Turns in one plane each, and the order they were made in; the first pair answered:
E:
[ 1  9 13 -4 -3  0  5 -1 -3  3  4  3] => [-2 11 11 -7 -3 -1  9  0 -3  4  4  3]
[ -8   7   8  -6 -31 -14  19 -16   2  -7  14  -1] => [ -5   6  12   6 -28 -19   6 -17   5  -3  20   9]
[ 7 16 10  1 -6  0 -4  9  8  0  6 -6] => [ 4 18  8 -6 -9  1 -2  7  8  1  2 -8]
K:
[ -4 -13 -10  12  11  -5  -4  -7  -1   3   4   7] => [ 2  4 15  0 12 14 -6  7 -4  1  0 -2]
[ -7   1  -1  -4  -1  -5 -11   4   5   1   8   8] => [ -7   4   3  -3   0  -2 -13   6   3   3   8   8]
[  0   8 -12   1  -4   7  -5  11  -3  -3   1  -1] => [ -1   8 -12  -1  -7   6   0  11  -1  -3   4  -2]
[ -8 -13 -12  21   4  -9   9   1  -3  -4  -6  -2] => [  0  -1  11  15   9   8   2  12  -7  -5 -11 -11]
Z:
[ -7   2 -11  -5  -2 -10  10  -4   6   1   0   4] => [ -4   1 -11  -6   0  -6  15  -3   2  -3  -5  -1]
[ 14 -20   0   7   2   1  18 -10 -18  -8 -11  -1] => [  5 -23 -13  18   5 -12 -11  -1  -4  -3  -7   3]
[-12  14   9 -18   5  -2 -17   6   0   0  11   7] => [ -5  14  11 -24   6  10  -1   7  -8  -4   1  -1]
[  2   5   4 -22  -5   4  12  -4  -9  -1  -3  -7] => [ -2   1 -17 -10   0  -2 -11  10  -1   2 -11  -6]
Pairs:
(2 to 3 turns a pair)
[ -3  11  16 -18  10   8  -3   2  -7  -2   4   6] => [ -3  -5   2  -2  15   0   9 -16 -12   3   7  13]
K then K then Z
[ -3  -2 -28  -6 -13   5  12   3   3  -1 -10 -20] => [  3   6  25   4 -11  -1   5 -16  -3   6  21   8]
Z then K then Z
[  8  -2  29   0   6  14   7  -5 -10  -5   6   1] => [ -9   2  -8  -9  -5   1 -19  20  11 -10  -7 -10]
Z then K then Z
[ -2   1  -5  -8 -13  -6  13  -5  11   6  13   2] => [  4   1  -8   8   5   3 -13  12  10   7   3  -2]
Z then Z then K
[ -7  28  19 -18 -20  12 -21  36   7  -4   2 -10] => [ -6   3  27   5 -20  -9  25 -24 -10   3  35  22]
K then K then Z
[  3 -13   6  32  -7 -22  -6 -19  11   4  16  13] => [ 18   0  23  27  11  10 -25  15   6   1  -6  -8]
K then Z then Z
[-19 -15 -22   7  -2 -25  -7 -11   2   7  13  20] => [  5  -5  -9   0  23  23  -3  22 -12   0 -21 -13]
Z then Z then K
[-12   7  -9 -24  -5   7   0  14   3  -1  -9   1] => [-13  10  -1 -27  -9   6   6   6   3  -3  -3   5]
Z then Z
[  5  -3   9  -2   7  10  19  -5 -10   0   3  -2] => [ -7  -2 -14 -15  -8  -5  12   4   3  -5  -3  -5]
Z then K then K
[-14  11  19  -4   3 -14  -5 -14  17   8   2   5] => [-12  13   5 -10   6  -4  -9   8  20   3 -18 -14]
Z then Z then K
[ 12 -11   8  34   7  -5   5 -16   1   9   7   6] => [ 15 -15  -2  37  11   2   2  -9   1   9  -1   1]
Z then Z
[  2 -10   0   7  12  -2   5 -19 -12  11   8   8] => [  2   0  11   7  14   0 -17  -7  -4  12   9  11]
K then Z then Z
